Rows are one point carried round by a steady rotation, each followed by how many ticks it has turned.
The counts run from 0 to 326.
[155 145 150 155 137 113 167 141 203 173 116 139 112 145 104 112 107 151
 147 160 150 139  53  87 147 141 125 126 149  98 146 151 119 126 100 129
 127 130] : 167
[130 158 147 132 188 148 132 192 131 178 153 178 120  97 166 134 104 149
 135 148 119 128  99 147 128  91 150 123 119 103 123 114 105 120 107  95
 133  99] : 282
[148 177 183 102 117 102 153 141 152 154 140 144 140 133 122 144  97 153
 121 148 151 147  43 131 132 132 133 156 136  92 158 139 105 139  80 123
 129 131] : 102
[150 152 108 101  87 163 141  99 150 102 113  67 117 132 156 145 145 113
  75 117 111  83 145  89 169 164 139 120 127 122 103  97 123 145 113 144
 130 158] : 298
[173 148 159 114  75 106 144 117 130 124 126 109 143 133 162 166 116 121
  94 149 109 139  60 118 137 171 122 106 136 104 176 124 114 149  93 152
 158  96] : 303
[136 158 122 106  67 122 153 107 101  92  97  96 134 127 152 131  81 141
  90 112 138 182 162 151 112 120  83 148 127 137 145 125 124 138 136 125
 121 160] : 35
[149 146 108 121 113 164 133  99 174 120 122  75  94 119 125 132 141 130
 100 144 139  85 129  95 191 164 138 131 124 105  92  80 116 127 104 126
 101 164] : 297
[151 106 127 144  96 127 130 129 165 108 103  99  76 174 116  74 127 133
 161 172 163 136 112 127 167 163 105 120 148 113 145 103 137 114 132 157
  80 145] : 61
[148 116 101 167 133 112 179  88 134 141 120 124 119 123 141 136 109 129
  82  87 101 164 160  99  81 123 105 106 151 134 113 163 122 172 126  93
 163 121] : 139
[108 151 127 132 143 141 149 168  81 124 141 182 119 128 168 128  76 135
 136 128 109 167 149 178  87  65 116 143 160 123 129 141 139 140 114 105
 113 118] : 280
[165 183 136  99  63 150 143 136 118 119 128 115 129  95 167 176  95 138
  74 129 109 129 106 120 137 146 123 104 132  99 155 112 114 140  91 139
 142 131] : 68
[136 121 123 137 150 144 106 132 128 141 159 115 111 126 186 144 144  76
 158 167  74 101 115 124 151 145 140 128 113 109 111  60 104 136 109 116
 136  88] : 188
[130 104 168 128 185 101 139  86 129 146 168  85 117  77 100 144 119 134
 114 101 164 101 129 179 148 111 132 147 119 129 146 128 110 169 100 136
 135 151] : 212
[119 132 114 148 143 140 158 169  93 134 107 175 109 122 165 104  79 152
 118 117 121 177 179 151  86  66 112 115 158 139 133 168 144 130 141 112
 118 112] : 110
[123  89 130 155 128 111 144  95  91  86 163 120  93 120 120 141 129 120
 117  97 113 146 161 198  88 113 104 130 168 122 134 135 152 182  91 129
 106 130] : 245
[142 143 120  91  54 157 145 106 113  72 106  86 123 161 165 136 144 125
  81 113 115 112 151 109 147 153 119 127 139 126 117 108 144 152 122 153
 120 151] : 299
[136 142 134 113 101 148 112 159 113 104 142 137  99 125 144 128  77 162
  99 123 156 159 124 220 113 122 113 108 126  82 182 101 125 127 116 119
  96 125] : 6
[130 120 119 141 136 133 123 150  64 114 147 154 127 114 200 145 114  97
 124 132  74 159 147 166  94 108 115 115 139 133 121 103 121 150 121 105
 156  75] : 249
[133 100 117 139  94 136 116 109 138  94 123  93  80 187 159 105 142  82
 163 172 112 129 129 134 143 148 105 143 136 112 122  73 142 138 138 143
  86 125] : 125
[142 183 162  79  67 114 156 140 100 100 107 139 154 175 158 126 105 130
 104 129 117 171 101 138 107 119 103 175 147 124 153 134 135 138 119 138
 113 141] : 100
[165 151 108 116  89 162 149 134 101 126 111 106 109 100 179 151  69 131
  70 111 119 140 166 141 121 114 115  90 132 127 169 132 123 137 120 151
 141 125] : 4
[113 124 142 116 168 136 121 150 126 135 142 160 118 189 178  89 130  87
 183 160 115 129 130 165 113  90 126 177 126 118 110  86 133 141 134 106
  96 109] : 220
[126 170 113 110  60 152 143 106 123  72 117 106  93 115 119 141 109 154
  89 134 131 145 142 147 142 138  95 135 161 106 114 112 148 126  97 125
  78 185] : 66
[127 141 136 164 176 115 182 118 156 170 150 145 109  82  86 136 100 155
 117 120 132 133 119 126 114  88 124 140 164 122 124 176 129 155  81 107
 128 161] : 107
[127 104 106 154 161 143 116 122 141 146 138 135 113 157 196 118 155  81
 156 136  73 126 115 100 124 135 140 124 117 125  82  81 115 139 142  90
 145  81] : 19
[108  92 134 156 136 103 117 150  54  92 148 164 116 128 177 129 141 112
 153 149  72 152 143 163 107 114 112 112 175 143 123 122 146 152 121 139
 140  89] : 15
[130 173 154  96  54 121 125 138 105  70 124 119 120 121 115 145 132 173
  94 153 141 136  89 145 164 170 118 136 157 108 134 114 132 119  90 142
 103 158] : 301
[125 109 137 129 185 133 112 124 134 155 159 140 128 140 180 123 182 109
 129 111  93 105 114 106 132 138 160 135 105 114  72  97 105 150 128  73
 158  86] : 253
[151 142 117 110  84 158 132 147  95  97 122 122 110 138 178 133  69 142
  85 114 132 164 155 177 104 113 106  96 132 117 180 118 129 132 117 138
 113 123] : 5
[151 145 145  95  68 135 129 132 117  99 136 139 127 177 163 145 108 137
  89 125 119 170  83 178  92 140 116 121 136  82 173 125 134 159 108 126
 109  98] : 70
[114  92 143 126 159 119 115 146 112 139 141 169 129 153 160  87 140 167
 124  95 150 171 114 176  89 120 126 129 123 107 120 121 117 130 156  62
 120  94] : 315
[156 116 115 142 128 129 140 101 167 161  92  74 123 137 163 101 113 103
 133 141 139 131 121  67 161 169 103 136  95 139 116  97  91 117 158 121
 153 129] : 263
[119  85 147 135 121 132 108 153  68  71 107 122 117 147 161  89 160 147
 133 138 132 109 184 152 168 130 124 103 164 167 133 127 152 134 141 169
 110 131] : 120
